One vector is turned by the same rotation once a step. Each row is the vector after some number of steps, and that number follows the row.
The counts run from 0 to 136.
[-13   1  -2   1   4  11 -18  -6   1 -13  -3   1  -4 -11   1  -5  -4   7
  -4  10   1   4   1  -7  -3   3  -1  -8   8   2  11   3   5   9   4  -1
  -2  12 -32  10  14   5 -14   2  -2 -11   2  -1  11   5  -8  16 -17   5
  -9  16  -5  -3   0   8  -1  -5 -12   4  -4 -18   0   2  -5  -6  -1 -13
  -2 -21   2  -9  -3  -1]
34
[ -3   6   0  -5   6  10  -5  -4   6 -15   3   4   5 -14 -10  -5  -7   8
   0   6  -9  -1  -4 -11   4  -2  -5 -14   2   9  12   6   5  13   5  -3
   3   5 -21   3   8  -2 -27  -7 -15  -6  -8   2  15  10  -7  16 -11   2
  -7  14   6   2  -4   4   7  -6 -11   2 -12 -18   3  -3 -11   0   4 -11
   4 -19   1  -6   1  11]
40
[  1  11 -14   2   6   8  -5 -14   3 -13  -2  -5  -4   2  -9 -10   3  11
  -3  12   9  -2   9  -3  -2   8  -4 -11   8  22   5   4   4   1   4  -3
   2  23  -9   5  10   9 -15   8   1 -10  -2  15   4  10  -3  16 -15   0
  -9  21  -5   4  -6  -2   1  -7 -10   3  -2 -12  -5  -5  -5   5   6 -10
  -9 -23   5  -3  -3   9]
11
[ -4   7   3  -9  -5   9  -9  -7  12 -18  -1   3   4  -9 -12  -4  -1   6
   0   4  -8  -2   1  -7   4  -3  -6 -10   3  14  11   6   4   8   2  -2
  -1   3 -18   2  13  -2 -31  -9  -6  -4  -7   4  11   8  -6  18 -12   3
  -7  17   9  -6  -8   9  10   3 -12   2 -14 -16  -2   2 -10  -2   6 -10
   5 -21   0  -7   6   5]
39
[  0  11  -4 -15  -4   2  -3  -5   3 -25   0  -2   4  -7 -15  -5   5   3
   1   3   1 -11  15 -10   8   0  -8   5  -1   9  18  13  11   5   6  -6
   0  13 -10   1   3   0 -24  -1   1  -6  -5  11  15   0  -3  17  -9  -5
  -6  20  -1  -4 -12  -1   5   2  -8   4  -9 -11  -8  -4 -13  13   3  -9
  -3 -13   4  -2   0   8]
105
[ -7   3  -3   1  -5   4  -7 -13  10 -10  -4   8  -3 -16   7  -7   0   8
  -1   5   0   5   2 -15  15  -4   5  -5   9   9  22  10   7  11  13  -3
   8   7 -19  18   5  -2 -19   1  -5   4  -4   3   7   6  -5  13 -10   2
  -5  17  -9  -5  -6   9   6  -9   0   2  -4  -7   1  -3  -7  -2  -9 -15
   2 -26   8   0  -6   3]
83
[-15  10  -2 -11  -4   6  -4 -12   1 -11 -11  -1   3 -15  -4  -5   4   5
  -1  -2   3   6  10 -13  15  -6   3  -8   3  -2  21  13   3   6  -4  -8
   2   2 -19  11  15   4 -19   1  -4  -1  -4  -6   5   0  -3  15 -18   5
 -11  21  -6  -3  -8  13  11  -4  -2   2  -9 -10   3   1  -4  -1  -5 -13
   5 -16  -1  -7   8   0]
134
[ -6  12 -16   1  -4   6  -4 -10   8 -18  -5   7  -4   3  -8  -1  15   4
  -8  13   9  -4  11 -11   2   3  -1   1  -1  10   9   6   5  -9   2   1
   2  13 -11  13   9  -4  -9   1   5  -9   1  16  -5   6  -3  18 -17   6
  -4  23   0  -1  -8   6   7  -7   1   3  -4 -13   1 -10 -10   0   9 -11
  -5 -25   5  -9   0   4]
61
[  2  17  -6   2   4   4  -3  -7   4 -18  -8   1  -7   1  -7 -12   8   8
  -1   9   5  -4  12  -3   2  10  -7 -18   6  23   2   8   1   3  -1   0
   1  19  -9   5  10   8 -18   2   5  -8   2  17   6  15   1  14  -7   4
  -8  20  -3   6 -13  -3   6  -4  -4   1  -2 -10  -6   6  -8   7   4 -10
  -9 -23   5 -11  -4  11]
12
[ -6  13   3 -10  -6  10  -3   6   1 -20  -7   0   0  -9 -14   4   2   7
   4   8   2  -3  12 -15   5   9 -10  -6   1  10  13  12   9   7  -6  -2
  -1  16 -11  -3   4   2 -27   1   1  -6  -4   2  14   7  -7   8 -12   6
  -4  16   2  10  -2   8  11  -6  -7  -8  -3 -11  -2   5  -8   0   6 -12
  -7  -9   2 -14   4   8]
116
[-14  12   5 -10  -3   3  -3  -8   3 -12 -14   5  -2 -16  -2  -8   4   4
  -1  -4  -1   1  13 -11  17  -4   2 -16   0   3  17  13   1   9  -8  -4
   0   0 -18  14  13   1 -21   2  -3   2  -3   0   4   8  -4  16 -16  12
 -10  17  -8   2 -12  13  11  -8   4  -2  -8  -5   4   7  -9   0  -7 -13
  -6 -13  -1  -7   4   6]
133
[  1   4  -6  -7   3   7  -4  -5   5 -14   0  -1   2  -8 -11 -12  -9   5
   4   3  -1  -1   5  -9   5   3  -8 -20   2  10  16  12   6  14   6   2
 -12   4 -24   0  11   2 -25   1  -9  -4  -1   9  15  12  -8  11 -22   5
  -5  19   0   4 -12   3   7  -2  -7   0  -5 -14  -4  -1 -10   1   7  -4
  -7 -12   4   3  -2   4]
130
[ -4   5   0   3   9   5  -7  -4  -2 -15  -5  10  -3 -15  -1 -10  -2   1
  -6   4  -6  -4   4 -13   6   0  -1 -20  -4   3  12  11   3   9  -4   4
   5   6 -26  17  12   0 -15   1 -14  -6   1   5  10  10   2  18 -14   9
  -6  19  -2   3  -3  -1   2 -10   5   1  -6 -10   8   3  -9  -2  -2 -16
  -2 -17   2  -9  -1   8]
42
[  8  11 -13 -14  -1  10   0 -14   7 -14  -3 -11   4  -9 -15  -8  -2   4
   0  -2   3  -5  11  -5   6   0  -9  -7   1  10  15  12   6   7  -2  -3
   0   9 -13  -1  17  10 -21   1  -7  -1   2   9  11   7   2  19 -18   0
 -12  19  -1  -3 -12  -2   8   4  -7   6 -11  -7  -5  -6  -4   9   1  -8
  -6 -18   1  -4   0   7]
3
[ -3  16  -1  -6   0   2  -3  -3   3 -21 -10   4  -4  -3  -9 -12  11   5
  -1  10   5  -4  16  -1   8   9 -13 -14   6  21   2   6  -3   2 -10  -5
   3  17  -9   2  12   2 -22   1   4  -1   3  14   6  13   2  14  -7   8
  -9  15   3   4 -12   0  10  -1   0  -1  -7  -8  -8   9 -12   7   3 -11
  -7 -19   4 -15  -3   8]
13
[ -8  15  -2  -5  -3   4 -13   5  -5 -20  -9   2  -6 -13   0   1  10   4
   0   7  10  -3  17 -12   9   7  -3  -4   2   4  15  12   5   3  -6  -2
   3  19 -16  15   5   7 -13   2   6  -4   1   3  10   0   2  17 -11   6
  -8  17 -13   2   0   5   8 -12   2  -2  -3  -7   3   0  -5   4  -5 -15
  -8 -14   7 -19   0   4]
109
[ -4   8 -15   7   2  14  -6  -4  -1 -13  -3  -5  -6  -8  -5  -7   1   1
  -3   9   9  -6  13  -9   9   6  -5 -11   3  16  18  12  11   6   5   0
   2  17 -21  17   5   2 -12   5  -4  -2   3   9   7  10   3  17 -10   4
  -7  12 -11  -1  -5   0   8  -7   2  12  -1 -11   6   2 -12  10  -5 -13
 -13 -18   1  -9 -10  -2]
18
[ -9  15  -8  -6  -3   5  -6  -8   0 -15 -12  -9  -2  -9  -4  -6  11   0
  -3   6   9   3  14  -8  12   0   3  -1   5   6  15   8   1  -4  -7 -14
  10  14 -12  13  14   8 -14   6   4  -2  -1   2   2  -2   3  21 -13   3
 -14  19  -5  -6  -6   3   5  -7  -3   5  -9  -6   2  -2  -6   4  -5 -18
  -1 -22   2 -16   2   1]
8
[  6   4  -6  -5   1   1 -11  -8   2 -18   0   0  -2 -16  -1  -6  -3   6
  -4   0   1  -3   9 -13   8   0  -3  -4   2   2  18  11   8  11   3  -1
   3  16 -24   8  14   8 -18   5  -8  -9   3   8  19  -1   1  18 -17  -2
  -8  20  -8  -2  -6  -7  -5  -3  -5   2  -3  -7  -6  -2  -4   8  -3 -12
  -4 -16  11   1  -5   7]
94
[  0   8  -5  -2  -3   0  -3  -3  -1 -28  -9   6  -6  -2  -5  -6  10   1
  -8   5   6 -11  18 -11   5  -2  -2  -3   0   5   7  17  10  -2  -9  -2
   5  20  -8   6  12   5 -19   1   0  -7   1  14  10   3   3  21 -13   2
  -4  24   2   4 -12  -5   6   3   1   1  -3  -3  -3   9  -8   6   6 -11
  -8 -14   9  -5   3   9]
103
[-14   8   3  -5 -12   2  -8  -7   9 -17 -10   9  -5 -10  -1  -1  12   9
  -1  11   7   9   8 -17  12   5  -6   3  11   6  15  10  -1   1  -3  -5
   3   8 -14   8  13  -5 -24  -2   9  -1   3   4   7   6 -10   9  -7   7
  -8  15   2  -5  -8  14  10  -1  -2  -4  -3 -13  -5   3  -3  -8   4 -12
   2 -26   5 -16   4  -1]
74
[  6   5  -4  -9  -2   8  -7  -9   5 -15  -5   0  -2 -21  -4  -1  -7   6
  -5   2   1  -6   6 -17   8  -1  -1  -1   3   2  19  13  11  13   0   2
   7  16 -18   4  14   8 -22  -1 -11  -5   2   4  19   0   2  20 -18  -1
  -9  19  -4   1  -2  -6   0  -2  -8   1  -8  -4   1  -1   2   1  -3 -16
  -5 -19   8  -4  -4  12]
93
[-14   8  -1   3  -1   9  -8  -6   1 -13  -5   2  -3  -5   0 -13   7  11
   4  16   3   5   7  -6  10   6  -3 -10  16  21   9   4   5   1  10 -13
   3  14 -12  10   2  -3 -20  -1   4  -7  -7   5   7  14  -9  10  -1   0
  -8  14  -2  -5  -5   8   6  -5  -9   3  -3 -18  -2   9 -14   3  -3 -13
   2 -24   5 -11  -2   1]
23
[ -5   2  -5   4  -3   5 -11  -6   9 -12  -3  11  -7 -11   6  -4   3   6
  -3   6   6   7   3 -13  10  -2   3  -5   8   7  18  12   4   9   6   2
  10  12 -20  20  10   3 -16   7  -3   4  -2   6   6   2   0  15 -16   3
  -8  16 -10  -4  -8   9   9  -7   3   2  -4  -7   6  -6  -5  -5  -3 -11
  -4 -26   8  -6  -3  -4]
84
[-15   6   4   2   2   0 -10   0  -3 -15  -9   8  -6  -5   0 -11   4   9
   3   8   4  12   7 -11  11   6   2 -15  11  10  12  11   2   7   4 -10
  -4  10 -21   9   5   2 -21   6   0  -6  -5   0   7   5 -13  10 -11   8
  -7  18  -5   5  -8  14   8 -12  -6  -5   1 -16  -5   5  -8  -4   3 -11
   1 -13  12  -6   4   1]
125
[  2   7   3  -1   2  -5  -5  -2   8 -23  -4  18  -3  -5  -6  -8   2   6
  -2   1  -4   2   6 -12  12  -4  -2  -8   7  16  11   8   3   8   3  -3
  10  11 -13   9   8   2 -29   0  -5   6 -11  14   7   3  -2  13  -9   0
  -3  16   4   0 -15   3  11   0   1   1  -9  -4  -1   1 -14   1   4 -10
   3 -22  11  -3   4   8]
90
[ -8   8  -2  -7   0   3  -6 -20   8 -13   3   3   5  -9  -4  -6   3   7
  -3   6  -4  -5   4  -6   0   0   2  -8   0   6  12   0   1   5  12  -5
  -7   3 -15  11   7  -1 -14  -2   0 -12  -6  12   3   5  -8  20 -16   6
  -9  25  -6  -9 -12   5  -3  -8 -11   5 -14 -16  -2 -12 -12   3  -2 -12
   3 -21   1   5   4  12]
46
[-15  13   4  -7  -7  13  -9 -14   6 -15  -6  -3  -5 -11 -10  -2   8   8
  -2  11   3  -1  15  -5   2  10  -7  -3   6  12   9  -1   0   5  -3 -11
  -4  13 -12   5   6   2 -17   6  10 -10   4   6   7  11 -14  11  -7   8
  -9  14  -8  -3  -8  11  -1  -6  -9   3  -3 -13  -9   9 -13   2  -8 -13
 -10 -18  -5  -7  -1   3]
21
[-12   4  -6  -4 -10   4  -7  -9   8 -14  -5   5  -4  -7  -6  -3   5  13
  -2  11   4   8   4 -21   9   6   1   6  13   8  16   7   6  -2   3  -8
   9  11 -17   5  11  -5 -25   1  -1  -6  -2   2  11   4 -13   8  -8   5
  -5  18   5  -4  -3  12   7   0  -8  -2  -4 -17  -5  -1  -1 -10   7 -12
   3 -24   8  -8   3  -2]
75
[ -2   9   2  -4   1  -4  -5 -10   5 -20  -5  12  -8  -6  -4  -6   9   3
  -4   2   0  -3  11  -7   8   0   1  -2  -1   4  13   6  -2   7   4  -3
   3  13 -17  18   7   9 -14   9   3   1   0  16   4  -1   1  20 -17   5
  -6  24 -11  -2 -17   0  -3  -5   1   2  -7  -1  -7  -2 -16   8  -6 -10
 -10 -20  10   5  -2   7]
96
[-14   9   1  -2 -10  18 -12  -7   9 -11  -6   2   0 -19  -3   3   1   5
  -3   7   0  -3   6  -8   8  -1   0  -5   3   9  15   7   4   9   0  -2
   2   6 -18  15   8  -3 -20  -5  -3   1  -3  -4   5   9  -1  18 -14   7
  -7  16  -6  -6  -4  17  12  -6  -3   6  -9 -11  10   2  -9  -2 -10 -15
  -7 -21  -7 -11   2   1]
32
[ -2  10 -16  -3   6  13  -5 -13   4 -14  -2  -9  -5  -3  -7  -6   5   8
  -1  11   9   1   7  -8  -2   6   0  -1   8  13   9   0   5  -1   7  -9
   5  21 -16   6  12  10 -14   8   2 -14  -1  12   7   4  -3  18 -17  -3
  -8  21  -2  -1  -7  -1   0  -6 -15   8  -6 -13  -3 -10  -3   1   6 -13
  -6 -23   3  -6  -2   4]
10
[ -6  16  -1 -15  -1   7  -5 -13   4 -13  -4  -4   2 -21  -4  -2   4   7
  -2   9  -3  -5  10 -16   9   9 -11  -4  -3   1  17   6  -1   3  -2  -2
   1   6 -14   7   5  -2 -14  -5   0 -11   5   6  14   5  -4  17  -9  12
 -12  20  -9  -1   0   1  -2 -15  -1  -6  -8 -12  -3  -6  -2   5  -4 -18
   1 -22   1 -14  -3  14]
57
[ -5   4 -12  -3  -7  12  -6  -7   6 -17  -8  -1  -3  -2 -13  -4   2   8
  -3   2   5  -2  12 -13   3  -4   3 -10   4   7  13  17  12   1  -4   0
  -1   6 -14   0  17   2 -24  -3  -6  -9  -4   1   3   9  -8  14 -22   2
  -6  26   5   2 -11  11  13   3 -10   1  -4 -10   3   4  -3  -8   9  -7
  -6 -12   2  -4   7   0]
128
[ -3  10  -3  -3   5  -1   1  -1   1 -18  -2   8  -5  -7  -7  -9   0   9
   0  11  -2   3   7 -18  15  13 -10 -11   2  15  14   8   3   2   3  -3
   3  10 -15   2   0  -9 -23   3  -3  -7   0  14  16  11  -9  10  -2   9
  -3  14   1   5  -3  -1   1 -14   5  -6  -2 -17  -6   0 -10   3   9 -12
   2 -20   9 -10  -5  11]
65
[ -9   7  -8   6   2  17 -10   2   1 -17  -4   4  -6  -1  -8   0   5   5
  -3  11   4   2   5 -11   1   7  -2  -9   6  19   8   7   8   1  -5  -2
  11  19 -19  10  12   1 -24   5  -2  -2  -5   4   5   9  -4  14 -10   3
  -3  12   5   4  -2   9  14  -3  -2   4  -4 -11   8   6 -13  -8   6 -12
  -8 -21   0 -13  -3  -3]
25
[ -1   3 -10  -6  -5  11  -5  -7   4 -16  -1  -5   4  -7 -14  -9  -7   8
  -1   1   4  -2  10 -11   2  -2  -4 -12   6   8  13  16  12   8   3   2
  -7   5 -19  -2  14   4 -22  -2  -8  -8   0   5  15  11  -8  12 -20  -2
  -8  23   3  -1 -11   6  12   4 -12   1  -5 -13  -2   0  -5  -2   9  -4
  -6 -12   3  -1   3   1]
129
[ -8  15   4  -3   4   0 -10   0   5 -17  -8  10   0  -7  -1  -4   8   2
  -3   8   4   5   5  -5   5   6  -7 -15   0   7   2   8  -4   4  -8   1
   6  12 -19  12  15   4 -17  -5   1  -7  -3  10   8   2   3  22 -13  10
  -8  19   2   3  -7   6   7  -9  -1  -7 -11 -13   0  -5  -2  -4   7 -14
   6 -22   6 -21   2   8]
49
